Each named move below is a turn or a mirror, shown by a few rows before and after it. Which moves, in which order, take the first row of each later pair to the second? The first pair is answered.
move sifus:
-3,3,-10,0,4,17,-3,-29,0,-11,-9,-7,10,0,2,11,-8,9,5,5,0,-11,0,31,-12,9,6,13  ->  -4,1,-16,-7,11,15,-2,-31,-6,-5,-11,3,6,1,10,10,-11,13,4,6,6,-3,2,30,-11,4,2,15
2,-4,-6,-7,8,-9,14,2,-4,5,-6,7,0,9,3,-12,-7,-12,5,-1,-7,10,-3,-7,10,-9,-21,3  ->  3,-1,6,4,-6,-1,10,3,5,-5,-1,-6,7,12,-8,-10,-4,-19,11,-4,-17,-3,-5,-6,10,3,-17,2
-1,-1,24,6,-15,-6,-16,7,17,0,15,10,-9,-1,3,18,-15,16,-14,20,9,-1,-9,-4,-9,-11,-5,2  ->  -2,1,22,6,-14,-7,-17,7,13,2,13,14,-10,-2,5,19,-15,16,-13,20,10,1,-10,-5,-9,-12,-5,3
-2,5,-25,4,25,-12,2,2,-7,13,-6,-3,10,22,-17,-7,-15,-5,-12,-30,9,20,-20,-15,3,15,-20,-14  ->  -1,6,-13,11,11,-5,-1,2,3,2,-4,-16,18,25,-29,-6,-13,-9,-7,-33,1,6,-23,-13,3,24,-18,-15
move foz:
16,1,16,14,-39,-6,9,5,22,-3,1,-17,18,-15,-23,4,-5,5,-3,-13,-23,-31,2,-15,-20,4,15,1  ->  16,3,13,15,-43,-8,10,6,24,-6,1,-16,17,-10,-21,6,-6,4,-1,-15,-20,-31,-1,-14,-19,6,11,2
5,1,-1,-9,20,-2,16,-9,-18,2,-11,12,-10,-2,2,-14,-21,-12,-2,-12,9,14,27,-10,12,-5,-20,4  ->  4,1,-3,-10,19,-3,18,-7,-16,1,-9,11,-10,0,1,-16,-20,-12,-3,-12,10,14,27,-10,14,-3,-21,5
-14,-5,-5,-16,10,1,-8,3,-2,12,23,-33,10,-25,-23,-9,12,5,-16,8,0,-35,9,8,6,1,48,-32  ->  -25,11,-30,-2,-23,-13,2,19,5,-10,15,-30,20,12,10,1,1,-3,15,-12,26,-47,-14,7,20,11,9,-8
move Romu:
-16,-3,0,18,7,-26,-6,1,-5,1,7,20,3,10,20,27,-8,15,5,-3,13,-10,-16,-4,-13,-12,13,-1  ->  1,-20,1,3,-13,-17,4,-6,-13,-1,15,26,-2,3,28,23,13,18,0,4,-3,-4,-10,-1,-5,-18,6,4
1,6,-5,-1,30,-3,1,3,-4,19,-4,19,-11,2,10,4,-17,9,-9,5,3,21,10,-1,-8,-21,7,-12  ->  5,2,-6,-3,23,-2,4,4,-6,18,-3,24,-13,2,17,6,-11,12,-9,8,3,22,11,0,-5,-22,3,-11
-5,12,-11,-29,-7,0,-5,-3,-9,17,0,-7,8,0,-18,-38,-2,14,-32,7,16,-5,5,22,27,5,6,5  ->  -9,17,-11,-25,0,-3,-8,0,-8,19,-2,-9,8,0,-20,-35,-8,15,-30,6,20,-6,2,20,26,6,9,4
-18,36,2,27,29,-22,-11,25,15,-5,18,-5,5,17,10,24,-22,6,10,5,19,7,-15,19,-23,-15,9,-3  ->  -1,17,-1,9,-5,-16,-2,22,1,-9,33,20,-1,12,41,29,14,18,13,14,9,16,-18,26,-12,-26,-1,7
Pairs:
Between the rows of a pair lie two moves.
19,3,-9,-9,-27,2,1,18,-12,-7,9,19,3,3,15,3,27,-15,7,-4,-24,30,2,-4,-2,-30,13,-20  ->  19,2,5,0,-21,11,-2,12,-1,-12,2,-6,9,2,-14,-8,16,-28,0,-11,-38,18,11,-10,-4,-14,18,-26  sifus then Romu
24,4,8,-16,-27,-1,13,20,-21,16,49,49,-17,2,47,36,-1,-1,-1,9,-12,28,-25,-18,-15,-17,3,15  ->  43,-17,31,-16,-44,23,22,0,-11,4,46,17,-16,-9,6,11,6,-27,-15,5,-57,18,0,-24,-9,7,6,3  Romu then sifus
14,-4,23,25,20,-7,-2,7,-7,33,23,-6,-22,3,-21,15,-4,3,-4,10,-23,7,-8,-23,-10,1,19,-31  ->  8,2,16,25,13,-12,-5,15,-11,31,30,11,-22,7,3,31,3,13,6,13,-8,7,-22,-17,-13,-8,17,-22  Romu then Romu
25,-9,-1,-15,-6,-2,30,-8,-16,6,10,-3,-10,-20,-22,-17,37,2,-17,2,-18,19,0,30,12,-2,3,2  ->  17,-5,-11,-2,-17,-7,39,-8,-6,-8,-5,-19,-5,3,-23,-26,18,-18,-5,-14,-12,10,-3,25,23,13,-22,8  foz then Romu
10,-8,8,-22,-27,25,15,-8,-10,1,16,7,9,-9,-15,8,53,15,-3,11,0,-6,4,36,23,4,0,11  ->  11,-12,9,-23,-2,25,19,-20,-12,10,3,-6,4,-13,-38,-14,37,2,-16,7,-8,2,27,27,24,11,0,-2  sifus then Romu
0,6,-21,-21,9,-3,-14,-25,-22,27,-18,16,-6,-35,11,-14,-9,9,-35,-5,-6,23,3,5,4,-6,-6,-1  ->  -1,20,-6,11,-43,9,-15,-17,12,-12,-14,-19,21,-16,-9,-6,-9,-7,-7,-20,-22,-20,-16,8,10,27,-11,6  sifus then foz
19,33,5,3,1,1,3,16,4,15,16,-17,6,18,0,14,-4,-11,10,4,-20,6,-9,-31,-18,4,13,2  ->  26,28,3,-5,-12,2,6,18,0,15,20,-9,3,18,8,16,8,-7,13,8,-24,9,-11,-30,-13,-2,8,6  Romu then Romu
14,-15,14,-7,23,-4,8,10,8,4,17,21,-8,-16,4,23,18,23,-27,5,-39,18,4,-23,-16,-19,0,-16  ->  8,-4,27,11,24,0,2,12,26,-4,14,-2,6,-14,-21,25,5,14,-21,0,-43,0,1,-25,-22,-1,9,-22  sifus then Romu
17,-15,3,-2,-14,3,21,-5,-12,-9,-19,0,7,20,14,-17,-2,-18,-2,-20,-27,7,21,-16,14,-9,-51,9  ->  -6,13,1,20,20,-10,6,6,-1,-6,-30,-13,16,31,3,-10,-34,-22,3,-28,-2,-3,10,-20,5,-3,-40,2  Romu then Romu
15,7,8,17,6,-3,-2,8,8,0,-5,-2,7,5,0,7,-18,-2,7,-8,7,-12,-17,-7,-4,7,0,2  ->  30,-2,8,5,-15,3,3,6,-1,-3,3,9,3,0,15,8,1,2,8,-1,-1,-5,-15,-3,3,0,-4,9  Romu then Romu
-11,18,-6,2,11,-10,0,28,25,-4,12,29,20,9,24,36,-3,16,4,5,25,-3,-26,-32,-19,-12,4,2  ->  28,-28,6,-24,-21,14,23,0,12,-8,16,26,7,-10,10,4,29,1,-19,11,-29,9,8,-35,0,-7,-11,-1  Romu then Romu
